In the data rows, the value 128 means zero.
Each row of this table is followed by its label. One hidden rule gives the labels. It looks at one to three of the table's principal directions, none of them among the few with the most spread.
[ 77  63 155 120 149 195 106 120 102 109 121 142 176 147 142 141 151 125
 121 151 138 162 101 112 111  91 116  66 157 107 193 141 111 189  83 108
 139 132 179  70 158 143 164 120 118] Ps
[131 194 110  77  72 104 134 146  70 153 124  72 138  14 125  91 113  88
 154 127 193 128 189 175 146 192 175 210 163 112 125 114 114 100 172 103
 168  56  91 155  54 151  52 101 105] Qh
[143 157 118 166 209 128 162 121 168 116 121 131  83 154 129 139 140 176
 129 171  98 113 120 114  95 117 136  93 115 122  78 107 119 106  87 134
 122 163 119  87 130 100 125 167 161] Ps
[123 121 158 126 131 149 122 125 105 127 151 118 168 146  95 114 172 119
 161 167 174 115 139 113 134 171 175 142 165 123 138 144 144 136 147 140
 135 141 142 135  98 123 128 147 124] Ps
[118  85 154  88  91 143 103 132  87 137 151 125 167 126 134 116 145  76
 144 115 161 138 148 120 151 128 141 144 128 131 146 146 141 130 146 124
 129  98 137 137 114 162 132 100 111] Ps
[177 134 123 207  68  97 139 105 157 120 130 123 101 161 128 136 115  59
  73 120  90  41 123 103 160 115  35 106  75 154 120 150 152 147 100 136
  75 175 148 210 133 110 134 143 167] Ps
[ 83  35 183 110  78 168  99 123  68 134 147 154 165 161 103 146 143  78
 130 139 153 122 106  98 130 118 124 111 134 138 165 164 149 151 155 116
 116 149 163 127 137 173 164 107 113] Qh
[178 153 110 119  51  99 143 108  64 106 121 105 165  76 182  50  99  80
  92 139 137  93  85 171 113 194  80 131 164  67 159  77 133 149  96  84
 166 115 131 124  63 129 108 135  96] Qh
[156 230  73  22  92  50 121 184  98 160 133  66 132  54 165 106 120 152
 186  74 181 190 198 164 188 218 225 232 140 129  47 110  89  58 187 176
 186  30  21 123  56 131  40 100  88] Jy
[111  42 189 221 181 176 129 132 172 127 122 177 175 172  78 177 164  87
  91 167 124 105 132 137 158  58 123  94  99  98 182 171 142 201  85  92
 103 130 196 133 149 104 132 123 114] Ps
[182 166 116 121 137  71 139 119 119  94 122 134 171 108 202  51 111 173
 114  96 136 129  80 190 138 172 132 158 160  61 130  55 137 122 102 113
 158 104  99 105  85  92 115 138  81] MY
[167 131 148 161 119  76 110  81 146  91 132 179 140 127 144  67 112 202
 111  76 111  95  18 156  90 147 108 117 188  95 170  67 197 118 152 140
 133 184 141 135 110  66 205 159  98] Qh
[150 158 123 104 109  93 132 124 110 122 119 124 152  81 169  71 112 133
 124 107 149 128 125 162 136 153 139 164 145 104 135  88 143 115 145 123
 152 102 108 130  92 122 104 127 113] Qh
[133 146  70 101 133 126 144 163 141 171 114 114  35 137 114 223 106  98
 111 126  48 170 211 133 103 111  91  85  46 178  56 189  80  94  93 144
 113  95  97 106 166 147 104 130 132] Qh
[197 161 109 155  83  79 146 102 126 109 135 116 130 164 160 100 111 115
  91 115  93  73  98 136 135 174  63 118 116 126 105 113 144 131 102 137
 106 164 120 155 102 103 124 162 126] Ps
[108 105 134 103 133 158 122 151  95 146 125 107 163 116 129 172 144  88
 137 139 148 160 178 148 142 125 148 129 115 119 134 160  97 150 105  95
 135  67 127  98 112 154  87  98  94] Ps
[ 92 119 142 127 168 122 129 129 183 156  88 142 138  96 125 168 111 130
 153 100 120 159 154 160 112  48 126 186  78 164 145 119 152 131 174  84
  98  67  89 185 169 170 108  80 119] Qh
[103  78 145 114  81 181 120 131  67 148 143 103 133 147  82 174 145  22
 112 185 136 107 169 108 136 134  95 123 115 171 151 198 114 157 122 113
 121 135 171 150 142 184 127 116 138] MY
[142  76 160 198 103 164 124 110 134  91 127 122 184 174 130 106 160  54
  90 174 133  71  99 100 151 127  71  89 133 112 188 142 148 211  72 112
 112 167 188 158 135 122 151 144 146] Ps
[112 203  84 110 152 132 143 160 136 141 104  89 106  62 108 143 115 184
 142 128 143 168 171 150 127 156 180 148 165 118 111 121  70 124 138 132
 165  92 103  91 106 106  68 123 122] Qh
[ 92 154 131 133 152 136 123 116 128 119 108 129 111 116 106 123 139 185
 137 156 145 118 101 115 101 150 151 112 179 142 140 121 135 120 152 167
 151 180 141 104 129 102 155 167 153] Jy
[196 102 168 189  33  88 127  70  78 103 144 141 166 141 135  80 127  39
  74 145 125  10  57 144 117 178  40 120 144 108 173 113 208 151 118 100
 111 186 170 197  68 113 167 158 110] Qh
[131  99 168 111  74 128 102  95  77 108 140 115 181 111 140  67 145  86
 153 124 175  88  98 136 110 175 124 155 171 120 176 107 191 128 158 108
 126 133 137 166  90 151 161 126 106] MY
[170 185  93 176  69  88 171 110 109 143 111 124  80 107 112 139  80  94
  64 148  80  73 143 177 104 173  50 107 107 121 119 149 122 128 102 105
 107 155 132 169 112  98  98 174 127] Jy
[100  28 189 131 137 186 105 104  91 101 159 176 159 195 121 114 174 104
 128 175 137 120  71  70  99  99 116  67 157 119 173 136 159 159 106 132
 128 188 192 100 155 149 216 141 140] Ps
[143 139 131 128 113  98 124 117 115 120 134 169 147  97 130  88  96 189
 108  97 132 143  62 171 117 145 143 142 184  83 169  91 138 130 159 119
 160 141 139 112 113  88 147 132  90] Jy
[130 166 119 143 130 100 141 123 109 120 117 137 105 134 134 121 119 172
 110 127 138  90 119 133 137 164 133 123 140 116  93 115 126  95 127 159
 130 167 125 113 100  90 122 162 137] MY
[101  93 136 151 189 161 124 136 200 133 113 147 114 171 102 196 139 152
 121 123  71 169 138 114 117  54 108  74  97 154 135 162 110 172  99 138
 101 130 141 100 190 126 145 127 128] Jy
[ 91 125 144 168 178 163 115 146 175 100  90 120 196 113 144 123 164 162
 128 129 168 152 133 123 170  99 161 108 161  91 181 121 107 205  92 134
 145 105 150 100 130  89 108 122 127] Ps
[ 87 161 116 125 155 151 127 137 122 135 108 114  85  95  91 158 134 170
 126 143 137 126 158 121 115 137 155  98 162 138 116 144  99 113 129 163
 148 147 145  78 114 104 119 150 143] Ps
[130  73 129 100  86 161 120 131  59 144 165 146 100 169  95 151 128  60
 106 162 114 117 140 106 115 140 101 118 111 157 126 176 127 106 131 128
 130 156 169 135 151 166 164 126 136] MY
[112 114 133 126 170 144 135 161 209 145 128 141 151 118 122 100 146 110
 174 116 147 181 192 124 166  67 175 170  81 108 130 125 130 140 138 119
 118  52 106 178 163 148  98  94 137] Ps
[115 148 123 103 150 124 113 121 130 119 124 138 128 100 126 103 121 203
 141 100 138 151 100 147 106 144 163 134 183 120 147 102 134 109 160 148
 155 136 130  93 122 101 150 137 112] MY
[100  84 157 113 141 154 105 117 131 134 139 127 146 146 119 148 149 109
 162 137 139 143 118 106 115  98 138 133 121 162 150 144 149 132 149 119
 115 127 132 139 157 165 158 109 137] Jy
[131 116 141 123  85 151 136 107  79 143 168 121 106 162  60 125 147  82
 148 192 135  79 127  98  92 190 125 114 147 144 114 161 150 105 151 139
 122 184 156 149 104 146 153 168 142] Qh
[134 207  61 102 193 111 167 168 154 166 123 128  42 103  95 173  99 198
 136 147  95 183 176 151 110 134 180 153 110 139  52 131  65  66 140 148
 162 107  88  89 142 107  79 140 140] Qh
[100  89 113  95 113 171 115 133 138 146 129 108  85 179 128 200 133  64
 128 126  74 159 186  69 115  65  57  88  58 220 114 194 108 142 108 144
  79 127 129 155 213 198 154 107 171] MY
[ 98 127 106 105 138 161 107 132 131 135 119  98  98 118 126 179 130 128
 134 120 109 159 150 109 107 104 114  90 124 173 136 161 100 131 114 138
 126 122 135  98 162 143 144 117 145] Ps
[163 231  74  67 109  61 133 152 104 144 120 101 133  41 161  99  95 182
 136  67 151 173 168 205 150 192 174 199 166  98 104  95  95  89 155 139
 176  52  69 119  68  94  64 116  72] MY
[ 99  65 181 221 177 162 136 107 191  94 100 189 139 174 108 125 137 181
 106 134 106  92  64  95  98  66 111  64 130 100 161 103 168 173 116 112
  88 197 170 113 156  96 170 149 147] Qh
[113  62 160 125 117 170 106 124 129 110 136 124 177 142 149 114 156  66
 130 142 136 146 114  99 137  85 104 100 129 122 183 136 133 191  94 107
 127 112 157 129 155 167 156 102 130] Jy
[152 147 112 144 181 101 150 125 160 123 126 167 100 139 140 119 103 200
 113 110  92 138  99 160 108 118 137 119 119  94 100  94 125  97 114 123
 130 137 117  91 132  89 130 147 114] MY
[177 149 101 155 109  96 132 125 139 108 133 115 100 160 158 145 112 143
  92 122  81 121  79 105 126 142  88  99 123 152 109 126 113 138 104 144
 124 176 116 119 148 104 145 144 150] Qh
[ 87  88 149 165 146 183 119 123 106 117 129 143 121 165  89 177 150 142
 106 172 133 107  98  82 118 113 126  65 155 135 150 159 109 157 107 138
 130 193 188  81 143 113 162 143 153] Ps
[105 123 165 176 210 142 121 105 210  93 133 139 128 157 144 104 150 227
 177  87 146 122  91  69 125  62 172 117 137 132 120  84 156 119 144 133
  74 167 115 124 154 105 157 122 178] MY
[140 159 126 136 143 123 143 132 153 129 127 109 130 109 114 121 125 140
 134 133 126 139 147 143 130 131 142 159 140 136 132 125 120 142 142 116
 125 117 113 147 131 125  99 128 131] Ps
[101  64 176 136 113 157 116 110 119 125 135 141 156 153 124 112 145  80
 147 146 148 109 118 100 117 105 120 129 109 146 160 139 174 139 151 104
  95 145 143 168 154 171 158 120 148] Jy
[116  95 130 141 157 149 139 120 154 139 133 161 116 161  92 165  97 158
 115 115  81 148 106 157 102  88 104 117 111 124 142 138 116 142 125  90
 101 132 144 117 173 137 139 116 100] MY
[135 152 135 153 132 122 124  97 136  82 114 118 161 103 160  62 133 173
 125 123 149  98  59 129 116 148 119 106 198  81 167  65 142 158 104 129
 151 156 145 104  92  92 151 147 125] Ps
[181 200  60  79 123  53 141 177 139 175 135 124  55  95 130 164 100 121
 124  90  94 167 206 171 160 147 148 188  71 150  39 143  97  48 145 169
 156  60  63 150 116 117  82 114 108] Ps
[146  92 144 124 178 130 143 132 131 122 154 175 142 178 135 104 139 144
 132 155 120 150 104 138 123 119 154 136 116  93 116 111 135 115 113 116
 138 131 132 108 147 128 146 138 115] Ps
[ 79  27 189 118 161 210 119 129 142 152 174 146 181 229  50 169 184  72
 181 192 141 155 152  85 137  88 153 134 101 161 154 199 138 174 146 115
  90 132 165 160 188 192 151 117 130] Qh
[ 58  92 138  58 135 182 107 162  47 165 136 110 148 103  99 191 148  84
 152 168 186 175 183 136 153 125 185 155 136 140 137 179  76 125 138 115
 168  71 141  86 125 183 100  83 106] Ps
[157 164 145 119  62  89 116 115 124 117 157  95 161 111 113  48 139 137
 183  81 188  76 122 115 159 207 172 194 174 118 111  94 178  98 201 153
 115 134  96 191  53 118 115 128 116] MY
[119 137 126 149 131 137 118 119 128 108 121 144 154 119 131 115 125 176
 108 118 139 135  84 131 131 126 127 106 181  96 176 112 115 165 115 132
 149 149 161 109 128  87 149 134 119] MY
[112 170 111  94 110 128 112 140 140 119 130 115 121  89 118  82 138 178
 161  97 157 151 135  98 135 153 169 127 190 114 126 103 118 121 158 184
 161 128 122 116 102 106 136 132 134] Qh
[123  88 151 151 145 148 117 133 163 121 121 107 165 153 147 147 148  80
 137 124 137 124 145 105 163  78 118 151  81 160 142 141 139 161 121 103
  93 103 123 166 158 162 115  89 149] MY
[106  98 144  88 115 148 109 146 109 131 141 116 170 131 169 118 155  93
 166 124 177 159 145  69 165  95 164 149 109 138 121 124 121 132 144 129
 133  93 111 132 127 174 114  81 154] Qh
[ 98 167 131 112 139 156 126 161 135 136 134  87 140  93  75 108 175 150
 192 162 194 148 183  97 146 183 230 149 185 117 113 140 109 128 164 167
 161 114 116 118  85 113  91 142 140] Qh
[133  87 133 143 146 144 119 135 156 118 135 147 148 163 141 149 131 128
 111 116 102 157 100 116 144  79 109 101 113 117 148 132 110 171  93 117
 125 122 145 109 163 127 146 105 118] Qh
Here are more rows. What is the label of each one?
[140  16 195 152  43 182 119  92  34 105 162 131 239 208 124  99 162   0
  99 189 161  50  90 112 144 166  62 108 133  99 197 158 169 206  90  70
 103 160 205 160  97 176 149 128  99] MY
[123  91 157 131  95 129  95 104 107  91 116 146 169 108 164  77 131 138
 114 100 145 112  56 122 109 132 110 101 182 101 189  88 169 153 131 128
 147 152 155 109 110 116 183 126 112] Qh
[160 209  78 126  96  66 138 141 125 145  92 115  97  33 150 130  92 129
  98 100 120 125 148 180 129 150 117 149 130 111 114 102 115 105 130 133
 169  83  98 135  75  92  84 124 108] Qh
[ 61  74 172 175 176 215 123 123 141 115 117 115 157 162  98 150 186  91
 139 207 167 102 146  69 141  87 139  76 126 136 165 166 123 183  89 127
 112 160 188 113 153 142 138 141 183] Ps
[145 152  92  75 130  91 108 131 120 129 163 169  63 133 131 113  99 229
 143  64 106 166  78 115 103 142 162 129 161 130  88  96 125  44 173 184
 157 159 112  89 137  97 189 130 122] MY
[151 136 126 163  94  94 156 122 100 120  89 133 164 117 187 121  92  91
  68 127 130  83 114 162 157 121  71 156  88 108 133 101 128 153 106  78
 116 116 118 157 107 134  76 113 123] Qh
[108 139 134 165 197 140 158 128 193 136 109 157 127 148 101 137 127 180
 134 128 117 128 155 137 130  85 144 129 102 111 111 119 126 133 127 123
  98 124 129 132 141 107  98 139 135] MY
[139 162 113 138 165  66 129 122 171 130 101 146  99 137 164 165  99 197
 116  60  97 119 110 148 144  91 113 146  87 150  76  99 135  87 139 151
 104 125  83 125 130 104 120 118 121] Ps
[102  57 158 102 151 188 113 127 122 118 146 144 201 180 129 117 164 100
 151 153 144 166 122 110 130  98 129 126 135 116 178 137 129 182 109 108
 130 108 162 125 162 168 155 107 111] MY
[159 193  90 113  77  79 138 125 118 131 109  98 105  84 168 110 100 110
 110 103 118 112 146 138 134 149  87 149 118 145 106 109 124 113 131 140
 132 114  93 164 106 129 100 128 140] Qh
[161 142 111 145 117 107 135  99  84 120 137 162  96 142 140 130 115 141
  77 171 100  97  53 122  87 148  89  84 151 127 133 116 134 110 110 145
 163 203 165  98 121  90 177 173 149] Qh
[125 100 154 122 103 159  99 115 106 115 153 104 157 140 107 115 171  94
 158 136 160 102 126  94 125 157 138 114 165 132 150 140 153 140 129 139
 126 139 155 133  97 136 159 127 123] MY
[129 163  97 129 137 116 129 170 149 157  97 108 120  62  99 178 114 119
 113 122 124 163 178 183 150 128 153 164 122 128 135 148  92 141 135 118
 164  61 113 127 117 112  72 102  95] Qh
[112 134 133 151 114 151 143 112 119 124 129 135 110 150  81 131 127 149
 113 165 117  98 105 102 102 150 111  88 163 128 133 138 121 147 131 144
 125 194 162 115 124 114 142 167 145] Qh
[161 159 100 102 103  89 140 134 147 130 144 128  90 138 152  84 116 132
 148 102 108 134 143 112 127 150 124 135 101 127  73 109 137  83 135 158
 117 125  85 154 129 132 130 141 142] Jy
[149 182 107 153 117  86 155 123 126 130 111 137 106  75 122  97  86 165
 104 130 132  97  94 169 121 157 135 159 150  94 122  84 128 104 152 112
 155 141 118 131  91  95  99 141 124] Jy
[122 162 110 107 136 109 133 136 143 145 126 157 112 127  91 129 118 182
 130 119 112 161 136 158 118 150 144 140 155 125 128 136 122 118 159 169
 148 133 124 134 140  98 137 157 104] Qh
[137 115 113 131 120 115 123 123 139 112 118 172 117 126 153 115  95 163
  77 100  82 153  63 139 116  97  84  82 146 100 159 103 115 155 102 138
 155 149 154  88 154 103 168 132 113] Jy
[116 134 129 125 125 126 128 140 148 141 106 125 127 107 124 137 132 102
 132 131 128 143 172 129 130 108 124 152 106 159 137 143 139 137 150 132
 121 105 113 174 150 145 116 121 142] Qh
[137  91 144 151 105 114 118 119 110 127 150 179 114 166  83 140 108 159
  94  92 112  80  76 142 142 146 119 108 142  97 117 129 143 106 141 147
 125 175 168  99  97  91 159 137  86] Ps
[119 122 121  64 122 149 116 147 115 138 150 121 147 137 131 112 152 110
 161 120 145 176 179 109 143 129 150 144 132 133 121 140 113 127 133 152
 140  87 122 132 133 157 126 112 119] MY
[147 150 109 144 170 109 139 140 165 124 108 137 114 122 145 143 120 160
 104 117  98 142 128 146 134 105 125 118 115 117 111 111 110 131 101 137
 142 115 120  97 128  99 112 131 122] Qh
[125 130 126 115 120 118 140 127  78 129 128 159 151  95 149  95  94 152
 114 141 152 154  84 174 111 144 148 163 156  85 164  98 120 123 146  78
 160 120 127 121 132 128 124 119 107] Qh
[169 127 123 128  63 124 130 123  99 130 150  78 128 176 113 143 150  34
 107 166 108  74 152 103 155 187  75 106 109 164 100 177 126 148  99 160
 117 156 140 145  99 144 116 157 135] Jy
[ 81 147 125 114 180 146 120 108 140 113 122 125 101 121 150 121 115 224
 174  84 148 143 114 105  94  96 156 133 145 144 118  93 128  83 152 119
  94 143 107 113 158 135 151 113 159] MY
[101 114 121  90  82 150 134 141 105 154 139 102  86 156  81 156 126  75
 144 157 111 127 175 102 121 154 107 122 103 175  93 180 112 117 144 148
 108 140 118 149 153 185 124 136 141] Jy
[106 135 138 145 195 126 116 135 157 121  81 126 141  72 124 158 132 190
 125 112 128 142 113 188 106 123 167 108 161  98 148 105 129 136 117 118
 161  96 126  45  91  85 113 129  77] Jy
[138 122 152 123 126 131 121 131 141  96 137  94 174 167 166  63 184 111
 179 146 175 104 131  63 157 165 164 134 130 128  98 104 159 129 128 167
 121 141 102 140  99 139 126 145 163] Qh
[127 188 112 118 137 114 130 130 131 121 122 113 149  68 132  95 117 192
 142 118 159 161 108 156 127 152 172 161 196  99 158  93 106 142 150 123
 167 112 115 117 109  98 107 126 114] Ps
[110 126 147 149 148 135 135 122 156 135 136 128 148 129 109 128 126 139
 147 121 146 127 133 139 151 103 146 150 122 115 138 130 125 143 137 103
 103 114 126 149 136 132 107 114 124] Ps
